(in the rows, 128 means zero)
The same turns and mirrors carry the whole set onto itself and the rows of a family onto each other. Which other rows belong to the same family as each row named below? List them in the order they appear above.
These 30 rows form 10 families of 3 rows each.
Tos: [121 131 104 124 129 112 131 107 167 108 141 155 156 116 155 113 162 112
 139 123]
zuzu: [131 123 119 126  76 164 125 139 130 154 158 132 149 125 150 101 134 133
 142 101]
Dez: [125 126  88  92 105 151 127 130 120 134 112 136 160 142 144 146 137 114
 123 118]
zuzif: [134 131  90 101 116 146 120 130 133 148 117 137 144 145 139 147 120 112
 125 113]
fof: [123 109 121 121 132 116 131 106 162 137 146 150 176 128 162 115 165 122
 125 122]
laniv: [127 135  87 103 106 159 127 113 135 125 119 149 147 142 152 155 134 106
 139 116]
Gel: [124 132 128 135 122 109 141 111 168 130 159 144 158 121 150 112 158 108
 113 104]
gazop: [118 123 128 130 125 106 134 124 150 114 163 127 163 117 163 114 161 135
 121 112]
vap: [114 115 119 129 127 101 124 113 168 120 152 143 163 117 159 117 161 122
 127 106]
dolur: [117 118 105  78 110 169 132 116 122 128 133 137 158 132 145 139 142 114
 133 115]
Gopo: [114 121 100  91 117 156 117 117 130 136 122 132 158 141 149 149 129 100
 124 107]
sedo: [105 122 115 129 116 112 126 121 169 101 141 146 164 141 162 104 156 124
 129 119]
nik: [133 130  99 141  76 140 132 131 120 150 163 134 147 127 148 121 135 133
 161 100]
raso: [141 118 112 131  94 149 123 132 125 142 172 155 137 129 168 114 151 147
 151  97]
Rafi: [122 124 123 137 129 112 136 120 167 124 158 134 172 114 143 125 162 133
 129 114]
Pize: [133 118 100  89 117 137 128 123 125 141 119 128 167 137 156 145 135 106
 113 102]
gor: [107 128  85  95 107 148 123 123 130 124 126 124 156 147 156 140 121 104
 123 101]
vig: [115 130 121 130 137 107 136 122 158 115 141 146 159 127 158 106 164 122
 114 117]
zoze: [111 127 112 118 113  98 124 113 170 118 155 137 165 124 153 103 154 114
 117 104]
lital: [133 136 122 135  74 144 128 134 131 151 156 149 139 130 146 102 145 141
 152  99]
Gabo: [129 138 103  88 122 152 121 124 127 135 125 133 167 131 146 151 145 102
 122  95]
bigi: [115 134  83  97 113 156 121 130 125 124 128 129 166 131 155 138 144  93
 114 116]
Velu: [132 122 110 131  82 151 108 136 128 148 172 141 135 125 145 107 138 134
 155 102]
falov: [124 128  98  89 107 135 123 119 122 121 124 137 151 164 142 145 128 113
 134 117]
gud: [104 141 115 126 137 104 129 121 158 110 136 135 155 121 164 120 154 127
 133 107]
nizab: [136 128 103 140  95 162 120 145 128 154 159 138 151 123 150 105 139 133
 157  95]
Tak: [128 141 115 127  73 144 111 140 152 148 157 146 142 116 139  99 146 136
 149 109]
pavi: [133 128 103 135  76 136 115 132 135 151 174 136 137 142 143 108 127 134
 143 103]
dod: [141 144 109 137  86 148 114 120 140 145 163 159 134 132 149 107 145 126
 161 116]
ziri: [142 125 111 122  74 139 116 136 141 140 155 159 134 143 145  92 137 127
 149  96]

Same family as dod: Tos, laniv
Same family as bigi: Gel, nik
Same family as zuzif: gud, Tak
Same family as fof: dolur, raso
Same family as Velu: vap, Gopo
Same family as lital: Dez, vig

